Rotation paths and how fast each direction turns (degrees each step)
Each turn is a multiple of 5 degrees from 10 to 175, or 0.
Each row of a path follows its step; steps can be skipped.
Rotation 1:
step 1: [ 16   1 -14  -1  17 -19   1 -18   0  24  21  -1  -6  -6   0 -12  12  -2
  -1  -8 -12  -7 -21  15   5  25  40  -1   8 -13  19  -3   0 -12 -17  -8
 -16   5   8   3   3  10 -10  -5  -1   1  13   2]
step 11: [-31   4 -15 -30 -17  -7  19   0  -6  -3  -8   7  12  -1 -18   5   1  23
   6 -13  16  -6  -8  15  14 -24  -3   7   8  -2  14 -10   1  -9  12 -20
  -5 -13  -7   0  20   0   9  -4 -17   0  15  -8]
step 14: [  7  -3   3  12   8   8  -5 -27 -20   1   9 -15 -12  18  25  -1 -10   2
   5 -10   2  -1 -11  22 -12 -10  21 -14   7  -4  -8  21 -15  12  21  -4
 -12  -2   1  21   2   2 -25  -5   3  14  -2  14]
step 15: [ 15  16   0  23  -5  -6  19  -4   5 -14  -8 -17  -4 -22  -3   6  -5  10
  13  -9  26  -9  -5  13 -14 -13   0  -6 -17  21  14  22 -11   2   0  11
   3  16  -2  -8   1  30  -7   6  11  -3   0 -21]
step 17: [ -7   8  12 -16   6  21   4 -15  -2  -2  -1  15  -2  -3  20   7  11  -9
   3   8   2  -5  -7  -5  14  13 -41   0  -2  -8   7 -34  11  -2 -11   2
   0   6  31   3  -9   1 -17  15 -10  12  -7  -1]
step 19: [-16 -22  -9  26 -14   7   2  -4  16   0  14  18  15   4  -3  -8  -3  -2
  -4 -24 -20   8 -19   2   9 -11   9   8  -2  -1  11  16  18 -14  -8  -5
   7  14 -12  12  -3  17  -6  -1  22  -6  15  24]
step 21: [ -7   7   5  -5   7  -7   8  13  -2  -9 -20  16   4  15   2 -11   2  -2
  21   5  13  -9  -9   6   6  27  17  14   9  16 -19  19   7  10 -20   1
 -13  -3   4  -7   0 -20 -10 -15  -2  11 -37  -9]
step 22: [-13  -4   1   5 -10  12  17   1  -6   0  16 -11  -9  -8  17 -14   1  13
  -9  11 -11 -18   3 -20 -13 -11   5  -9   4  18 -13 -13 -23   0 -30 -13
 -16  -7   5 -11  -9   2 -13 -20 -23 -13 -13  -7]
step 24: [-20 -12  14  -9   6  10  -4   6   3  -6 -14   1 -11  22 -15  30 -19  -6
  -5 -17 -14   1   3  -5   2   8  -2  15   5 -23   4  -3   8  -5  20  -8
  -7 -31  14  11  -1  17  15  -4   0 -18  15 -10]
step 25: [ -4  15  -4  -1  24  17 -15  26  18 -33  -1  24 -10   4   5  -5  -7  -1
  -6   5  -4   3  10   0   4 -17  -1   0   7   6 -13  -5   0  21  19  14
  21  -4   9  -1   6   4   4 -12   6  21  22  -1]
Directions:
[ 0  5 -1  3 -1  0 -6  7  0 -3  4  1  0 -5  2 -2  0 -2 -7  1  6 -4  3 -2
  4 -1 -3 -5 -4 -2 -1  0 -7 -1  3 -4  4  4  5  1 -9  7  3  0 -1 -1 -4 -3] -> 145
[ -1  -2  -6   2  -5  -2   4   3   2   3   1  -6  -6  -3  -3  -2   6   1
  -1   2  -7  -4   0   2   2   1   1   3  -2   0   1   6  -2  -3  -3   3
   2   3  -2 -11  -2   4   1   5  -2  -2   8   5] -> 100
[-3 -2 -3 -4  3  3 -5  0 -9 -2 -1 -6 -1 -2 -6  0  3  1  1  0 -3 -1  3 -4
  2 -7 -2  0  5  5 -2  2  2 -4 -1 -1  0  7  1  9  1  1 -4  4 -4  7  1  1] -> 125
[-1  4 -3  6  4 -4  5  2  2  1 -1 -3  5  3  0 -1  1  1  0  0  0  2 -5 -5
  3  3 -6 -5  4 -7  1 -6  4 -2 -3  1  1  5 -2  3 -4 -2  2  1  5  8  9 -4] -> 40
[-1 -3  7  5  4  1  2 -1 -5  1  0 -4  0  3  1 -2 -4  2 -6 -5 -4  2 -1  3
  3 -6  9 -4 -8 -5  1 -5  0 -2 -2  2 -3  5  0 -1  1  0  2  8 -2 -2 -3  1] -> 80
Rotation 2:
step 2: [ -4 -12 -13  -9   7  15  13  -2   4  13  -3 -13  15  11 -24  11  10  18
 -22   1  -5 -11 -18  -1 -37   6   9 -10   0  -2  -1   4   5   7  -8 -36
 -12 -21  -9  -3   4 -24  -4  -3 -12 -13  13  -2]
step 3: [  4  -7  11  22  12  21  36   3 -20   9   1  -9  26 -10  -8  -7 -10   7
  -8   9   8  28   6   1  -7   6  13 -12   0 -11  10  19  13  13 -22   6
  -5   0 -19  -9   5  -2  16   3  -6 -17  10 -10]
step 6: [ 20   0  -5  33  -9  16 -13   9   2  12  32   2  -3  -6  -9  16  -7  28
   5  -2   3  26  13   8   7 -18  12   3  20 -11   3   4   2  11  14 -20
   9 -16   8   2   7 -10   6   2 -17  -9   0  13]
step 8: [ 14  -5   0   3 -12  18  15 -13   3 -17  11  12  19   2 -31 -13 -10   7
 -17   5 -30 -12 -10 -16  11  11  21   6  -7  -4  17   1 -20  12  -5  -8
  11 -11  14 -18  17  -5 -13  -4  19  -2   0   2]
step 10: [  0  11 -12  14   4   2  27  -7  -3  22  -5 -24   5 -15   7  17  -9  -8
 -17  11   9  -7 -19  -9   1  16  10  -8  19   4 -18  14 -20  -8  -1 -15
  13 -17   6   3  -6 -24 -20  -8 -18 -16   4 -13]
step 14: [  9  10 -17  -1  14  15 -29 -13   2   4  10   4  19  13 -20  10   6   6
 -19  10  13   4   4  14 -11  -4  -6  -1  -1   0   4  12  -3  19   6 -24
  19  -9   1 -20  29 -12   6  13  -4 -28   7   1]
step 18: [-10 -12 -13   6  -4   4  23   1  -3  15  14  -2  22 -15   6  29 -16  23
  -9  -5  -8  15  -9   1  -3  -4  22 -17   2  -9   1  -4   7  14  -5 -30
   7   4  16   6 -20 -11   5 -21 -11 -15  13  11]
step 23: [ 14  12  -4  15 -22  35   8   6 -11  25   6   9 -19   4 -16   1   3  -4
   6  -2  -4 -12  10 -15  25 -10  20   3  -2 -21  15  20   1  26   6  -6
   6   6  17 -10  12 -16   4  12  -7  -3  10   6]
step 24: [  8  -5  10   2   8  24  12 -25  -2  -3  20  -1   8  20 -13  -7   3  18
  -9  -4  -7 -13   2   3  25  -5  23  13   1 -15   1 -15  -4  10  16 -28
 -16   1   0  13  18  -9  -2 -31  -1   7 -10  11]
step 28: [ 12  -2   8  18  -5  -2  25  -4   5   5   5  -5   0 -19 -20 -11  -1  20
 -28  -9  17   9   2  12  26   7   4   8  22 -11  -6  28   9  -8 -20  18
   2 -10   0  -2  -6  -3 -12  -2   9 -23 -12  15]
Directions:
[-6  0 -3  7 -4  0  3  1  1  5  3  4  0 -5  4 -2  5  1  3  5 -2  3 -4 -4
 -4 -4  5  0  6  1  3 -2 -7 -1 -1 -2  1  0 -2  0  7  3  2 -1  4 11 -1  2] -> 25
[ 1  7  0  1  8  0  6  1  5  3  1 -4  5  9  4  7  3  0  5 -1 -1 -2 -1 -2
  5 -3  0 -1  2  2  2 -6  2 -3 -1  3  6  1 -3  1 -5 -4 -2 -7  1  3 -3  1] -> 125
[ 5 -4  6  0  4  1 -4  3 -1  3 -4  1  4 -5  7 -1 -1  3 -3  2  4  0 -1  1
 -3 -4 -2 -3  6  7  0  2  7 -4  2 -8  1 -8  0  4  5 -4 -3 -2  0 -2 -4  0] -> 95
[  3   0   2   0  -4  -5   0  -3   1   3   1   0  -4  -1  -3  -2   1  -5
  -3   3   4   5  -6  -3   4  -1 -10   4   3  -3  -6   3   0  -1  -4  -4
   5   2  -5   3  -4   0  -7  -5   3   3   5  -2] -> 120
[ 3  1 -1 -1  0  2 -1 -5  2 -5  0 -3  9 -1  0 -3 -2 -6  0 11  3 -1  7 -1
 -3  9 -1 -3  0  4  1 -1 -1  1 -1 -2  4  3 -4 -2  2  1  6 -3 -2  3 -3 -7] -> 65
[  4  -1   0  -5   1   1   7   3  -6   2 -12   8   1   1   0  -3   4   0
   3   2   2   4   3   7   2   0   2   2   4   0  -3   1   3   5   0   3
  -2  10  -2   4   0   0  -1   3   1   4  -2  -2] -> 175
[ 7 -2  0  7  0 -6  1 -6  2 -5 -1  7 -2  0  0  5  0  1  1  1  0  0  5 -3
 -2 -3  1  4 -1  5  2 -2 -6  5 -2 -2 -1  0 10  7 -3  2  0 -5  5 -4 -1 -3] -> 40
[-5 -2 -1  2  6  2  1  0  2 -3 -3 -8  1 -3  2 -1  4  4  3  0  6  4  3 -1
 -6  5  1  2  2  1 -8  6  3  3 -6  5  0 -3  3 -1 -5  1  1 -3  5  1  6  7] -> 45
Rotation 3:
step 5: [-21   0 -13  -7  12  19   6  13 -28   1  -1  17  41  17  -2   6   1   9
  -5   7 -18  22  20  -5 -23  -4   5   6  -2   4 -25   3   8  -1  24   1
 -13  -6  -3  14  16   4 -12   6  -9  -5 -12  -9]
step 6: [-26  -7 -12   7 -20  -7   7  18  17 -16 -15 -16   2  -6   0 -21   3   9
  16   2   3 -12  11  -9  -4  -8  -3 -11  14  -2  -9   9  21 -24  -1 -11
   4  32   5  17   4 -19  14 -13  30  -5   7 -18]
step 8: [-13   5 -17 -16  -7 -20  15 -11  14 -11   6  -2  11   5   5   7   6   7
   8  -8  10  -8 -12 -12   3  -2   1  12   2 -16 -44  15  -4  18 -11   1
  -1  -2  24  -8  -8 -11   1 -24 -26 -14 -18  21]
step 9: [ 23  12 -14  -3  14   1  12   0 -15  17 -12  -3   1   4  20   6   1   5
   8  -5   8  -4  12   0  -7   8  -5  -8  12   5 -26  -7  40 -22  22 -15
  26 -17 -14  -7  10 -10   4   1  -6  20  18  17]
step 10: [ 15  13 -12  12 -28 -11  16  -3   0 -23 -18 -12  19 -12  -6   1  18 -17
   8   6  -3  -8   6   6 -18   1 -10  24   3  27  20   2   8  17   7 -12
  -4  13  -1 -28 -15   0  20  -6   8   7 -14  -3]
step 12: [ -7   3   7 -12  -9   3  -8  -7  17 -17  -9 -19  21 -18  25  13 -22 -14
  -1  18  -9   3  12  19  11   2 -20   0  22 -34 -19   5 -13  18  11  -2
  -3 -12 -21   6 -12   0  12  10 -12   6   2   7]
step 24: [ 21  18  -3  -9  24  19 -18  -7  14 -20   8 -11  31  23  -5  13 -14 -12
   2  15  17  23   9   0  -9  16   4  11 -16 -17 -15 -15   3  -6 -10   8
  -3  -3 -12  15  14  11  -2 -13  -8  -8  -3  13]
step 26: [ 21   2   7  30  10  -7  26  10   4 -22  -5  -8 -13  11 -12   0   2  12
  -2   2 -18  15  13  12  -9  -6  20  -6   9  -6  16 -15  24  14  15  -8
 -12  -5   6   5  42  -4   8   5  -6   5   3 -10]
step 28: [ 15  10  -5 -17   1  -7 -13   7  -4 -19   9  -3 -10  -2   8 -20 -22   1
  14 -20   1  15  -6  15   2  21  -7  -6   0  11 -21   7   8   7  15  17
  23 -20  15  10  12  22 -15  16 -25   1  25   5]
step 34: [ -5 -12 -17 -13 -10 -21 -10 -15  11  26  11   0 -17  10  -1 -18   9   8
 -16   5  -5 -16  10  -1  12 -20   3  28  -6   2   0 -20  31   6   4  -6
   5 -17   2   1  36  -6  -4   4  14   9   2 -14]
Directions:
[ 7 -1 -1 -6  3  1 -3  1 -1 -1  5 -3  2  6 -5 -6  2  4 -2  0  1 -4 -7  0
  0 -3 -3  8 -5 -2  0 -2 -2 -2  1  4 -9  4  1 -8  1  1  2  2  2 -3 -2  3] -> 110
[ 0  0 -4 -1  5  1 -4 -8 -9  3 -4  8  0  0 -1 -3  2 -1  6  1 -1  0  0 -4
  6 -2  2 -1  3 -2  3 -2 -3  2 -6  7 -1  6 -1  8  3 -3  1  1  5  0 -3 -2] -> 20
[-1  2  5 -7  3 -2 -3  1 -4  8 -4 -2  0  1  6 -2 -1  7 -1 -3  1  7  0  8
 -3 -5 -2 -5  4  2  7  6  3 -3 -1  2  2  0  0 -3  1  1  1  4 -2  3 -3  4] -> 155
[  4  -6   0  -5  -2  -3   5  -2   1   2   0   0   1  -1  -3  -1   0   0
   6   1  -6   0   3   0   5   3 -11 -10   0  -1   0  -3  -5  -3   5   2
   2   0   0  -4   1   2   4   0   2   1  10  -1] -> 135
[ 5 -3  1 -2 -5 -1  0 -6 -6  0  5  0 -5  2  5  2  4 -4  3 -2  4 -2 -5  2
  4  4 -2  1  0 10 -4  0  1 -4 -1 -3  1 -6  7  1  2 -2  1 -2 -1  5 -6  3] -> 55
Rotation 4:
step 0: [ -7 -25  12  -2  -7  -2  21   9  -6  15  20  13  -6   4 -13   4  12   0
   7 -13   0  -8   6  28   3   9 -10  26 -23  15  -3   4 -15   4  11  19
   6  19   1  14 -13   9  14  13  -3   3 -11   8]
step 1: [ 20  20  -1  11  -2 -25  -9   9  -8 -13   3  -1  -3   7  12  -3 -16  -1
   0  -4   6   0  -9 -14   4   0 -14 -18  14  -5 -10  19  25   7  23  -8
  14  31  -6  11  15  -2   6  -3  26   6   4   2]
step 3: [  1 -17 -10 -15  15  19  10  19  -9  21 -25  -4  -1   1 -21  11  -6  -5
  -1  -5   0  -7  23  13 -10  -9  28  10  -5  -1 -11 -14  -3  23 -15  16
  -6   0   4   2  10 -10  -1  -8 -12  -5 -17  -5]
step 8: [ -2 -12  -5   4  -1 -24  -3   1 -11   9  -6   7   4 -17  -2 -29  16 -20
   4  -3  -6  24 -12  10  -3  12 -22   2  -5 -27 -14  -4  17   1  -1 -29
  -5 -10 -11  17   5   3  -3  16  12   5   5   4]
step 10: [ -4  -4  -1  -6 -20  10   9   1   4 -15   2 -28  11 -11  -8   0   1  -1
   2  14  -4   4   9 -10  -4   2  22 -10 -18   5  -8   2 -10  -9  20  44
   3  21  10 -13   3  -8  15 -17 -11   5   2  -3]
step 12: [-10   5 -20   4  16  -4 -25   9   4  10  -5   9  -3   8   9  12   4 -11
 -15   2   2 -16 -27   7   2 -14 -23   7  15 -23   3  -2  14  24  11  -8
 -12  -3   4  -4  -4  -9  11  33  -4   8   7   1]
step 16: [ 27   0  -2   2  -8   5   1   1  -3   1 -13  -3 -23   3  -6   7  -7 -15
  19  -1   1 -13 -21  -3  15 -24 -17  17  -8  13   5  15  21  -1  20   0
 -14   5  -7   0   8 -16   1   9 -12 -22  25  10]
step 20: [ -2  -4 -11 -11 -16  10  -1   5 -13  -6  24 -14  -1  32  -5 -16  -4  -6
  19   7 -13   6 -19 -22 -14 -22  -1  11   3  15  22   2  10  -1  12  16
 -11 -15  -1  -4   8   1 -11   4  15  -7  -1 -13]
step 25: [-21  -6   5   9  -3  13  13 -19   8  11  -3 -20   7 -19  10   0  18  17
   0   8 -10  -1  -4   2  30  18  13 -11  -2  19 -13  -5   3   1  -1  -4
  -3   5   9 -24 -25 -14  -4  20 -10 -12   5 -10]
step 26: [ 30  -7   2   4 -10 -11  10   7  -3   7   2  10   7   4 -25  -2  16  11
   0   8  -6  -7  18   7   7   6 -30   6  -5   7  -5  -2  13 -15  -5  14
  -8   7  10   7  15  30   5 -15  -4  -7 -14  28]
Directions:
[ 4 -6  3  0 -3 -1  1  3 -1 -4  5  3  2 -2 11 -5 -2  0 -1  2  1  4 -3 -1
  1  0  4 -6 -2  1  2 -6 -4  4  5 -9  1  0  4  3  6  2  4 -3  3  0 -2 -3] -> 110
[ 3 -1 -3  1  5  0 -8  3  5  4  4  2 -4  2  2  5  6 -3 -5  1  1 -2  3 -6
 -2 -2  8  3 -4  0 -3 -2  0 -3  3  3 -2 -2 -2 -3  0 -2  2 -1 12  2 -4 -5] -> 40
[-1  2 -9  1 -2 -4  5  3  3 -4  2 -1  5 -2  0 -3  3  2 -3 -1  0  3  7 -5
 -5 -2 -5 -1 -1 -7 -3 -3  5  2 -1  2  6 -6  0  2  2 -3  5 -5  1 -2  2  8] -> 160
[ 1 -3  0 -4  5 -2  0  1  1 -3 -1 -6 -1 -5 -3  7  1 -7 -2  6 -4  9  4  6
 -4 -5 -1  0  5 -1  1  4 -4  6  4 -2  4  6 -3  4 -4  0 -1  0  3  1 -1  1] -> 10
[ 2 -1  6  4  1 -2  4  0 -6  4 -1  3 -3 -7 -8  4 -4 -8  7  2  6  0  3  0
  2 -1 -2 -1 -5 -3 -4 -6  4 -2  3  0  4 -5 -2  1  4  1  1 -3  0 -1 -3 -3] -> 140
[  3  -2  -1   1   4  -2  -5   2   1  -5  -7   1  -2   0  -2  -1  -7  -3
 -10   0   8  -3  -1  -2  -1   2  -5   0  -1   0  -3   2  -1   5  -7  -4
  -2  -3  -1   5  -1  -1   2   0  -4   8   1  -5] -> 70
[ 2  1  5  1  1 -5 -5  4 -2  4 -3  3 -3 -2  8  1  1  3 -2  5 -6 -4 -4  2
 -1  0 -8 -5  0  0 -2 -3  8  0  1  4 -1  0 -4  5 -1  8 -5  2  3  1  4  6] -> 100
Rotation 5:
step 1: [-12  -5 -11   3  20  -1  -3  10  -9 -20   8  -2   0  -3   2  -6  18  -8
 -13  14 -13 -35 -22  15   1   3   1  -7 -17  12  -6  -6  22   1 -22 -18
  24 -20  -2  -5  -8 -13  -3   6  -3  -6  17   2]
step 2: [  4  -8   8   9 -15 -17   0  -4   8   5  -7 -12  -6 -23  21   3  -1   5
  -6  18  15 -15  40  11  -6  -8  -7  -8 -13  21 -10 -10   2 -11  11   3
  18 -11  -5  -2  17  11   9  18  -4   4  15  -9]
step 3: [ -3   6   0  -4 -25  -1  -5 -35   3   6  -5   0 -14  -2 -11 -18   1  -7
 -17  14 -28  16  -1 -11  15  -5  -6  -1   2 -13 -19  -7   0  -8  31  21
   8 -13  10  -5 -13  -3   7 -12  -8 -10   7 -11]
step 6: [ 21   6   8  11   3  -9  -6 -10  -7  -4  -8   3 -16 -16 -10 -13  21   5
  15   5  19  -7  12  -5  -9  26  20 -11  28  -4 -19  15   8 -12   3  -5
  -4  -8  16 -10  -2 -24  -4 -11   6 -10   1  17]
step 11: [ -8 -26   2   1   5   0   0 -12   6  14  16   3 -11  15   6   3  10  -4
  -9  17 -14   3   9 -15  -7  -6  13  -8  25  19  -5  -9 -37 -16   4 -21
   0   1  16  -3 -13   4  16   2   3   7 -13 -21]
step 12: [-15  16   3   4  12  19  -1 -16  19  -4  -1   5 -26  26   8  11  15  14
  -6  13  -4 -14  -4   5   3  10 -23 -12  14   4   2 -11   8  21  -6  -7
 -17  -2  13  -1   5 -13  10  -6 -20 -20  10  12]
step 23: [-20  -1  17   1  -3  -1  -2  -8  -4   4   8  -3 -24  -3  -1  -4  10  13
   1   2  -9  12  15 -19  -7  14  -6   2  11   3   4 -22 -14 -12   0  37
  -9 -20  13  11   2  -3   7  13 -18   4 -24  20]
step 24: [ 12   3  18 -15  18  -1  13 -23 -12  10   4  -2 -12   6  -6   9  15   2
 -28 -23   9   5 -10   6   3  28 -14   9   0 -23 -11   4  16 -15   1 -17
 -18   6  12   0 -10   0  -1   1  -4  -4   4  16]
step 27: [  2   0  -6   6   2   9   2 -12 -17 -16   7   6  -4  -1  -2  16  18  20
   6   1 -23 -33   8  27 -18  -1  -1   3   4  -8   3 -12   0 -14 -31 -12
  17   2  11   2  22   4  11   7  -1  -3  13  12]
step 31: [  6  -7   3 -21  -2   1  -5 -11  19  17   0 -25  -2 -16  12   1  -6   6
   7  -2 -14 -30  25 -24  -2  -4  11   6  16  18  -1  19  -3  -9  12   7
   5  -6  17  22   8  11   7  -9  17   0  -2   6]
Directions:
[ 3 -1  2  2  5 -6  6  1 -2  0 -1 -6  1 -6 -4  8  4 -7  4 -2  1  4  0  0
  0 -3  1  5  5 -4 -2  1  1  0 -7  7 -7 -3 -3  0 -1  1  2 -6 -1  0  1  2] -> 40
[-2  3 -4 -3 -9  3 -4  3 -1 -2  2 -4  3  3  5  4  3  5  3 -3 -8  0 -1 -2
  3  1 -1 -3  5 -4  0  2  5  1 -6  5  3  2 -1  4  0  2 -3 -2  6  7 -3  5] -> 80
[-8 -8  1 -4  5  3  4  3  3  5 -4 -2  2  4  0  1  4  0 -1  0 -6  1 -3  0
  0  3 -6  1 -5 -6 -3  6  3  4 -1 -1 -2  7 -1  2  2 -1  3  3 -2 -9 -3  1] -> 90
[-6 -2 -5 -1 -2 -2  0  0 -7  1  0  2 -6 -7 -1  1  1  0  3  1 -8 -1 -8 -6
 -3 -2  6  8 -4  3 -2 -9 -3 -2  2  0 -1  3  0 -1 -1  4  2  2  4 -1 -4 -1] -> 175
[-6 -1  5 -1  0 -1 -8  2 -1 -2  4  8 -1 -1 -3 -3  0 -3  1 -3  0  0 -2 -4
  7 -1 -3  4  2  3 -2 -3  7  4  1 -1  3 -3 -4  4 -1 -3 -2 -9 -9 -2  2  3] -> 160
[ 4  3 -4 -5  4  3 -1  1  0  0 -2  1  3  1  2 -3 -5 -3  0 -2 -3  0 -2  9
  1  7  2  4  1  6  0 -2  3  2 -1  4  1 -4  4  7 -2 -3  5 -4  9 -7  0 -3] -> 120
[ 2  6  3 -1  0  6  1 -3 -6 -4  2  6 -1  2 -5 10  2  3  0  3  1  0 -7 -3
 -3  0 -1 -1  0 -3  0  6  3  3  2  3  4 -7  0 -4 -4 -2  1  7  2 -7  1  1] -> 125
[ -2   4  -4   4   5   2   1  -3   1  -8  -6   0  -6   7  -5  -6   1   0
   2   2  -1   2  -3  -2  -3   2  -2  -3  -1  -3  -4  -4   3  -7  -2   5
  -3   3   5   0   0  -1 -10  -3   0  -2   5   2] -> 125
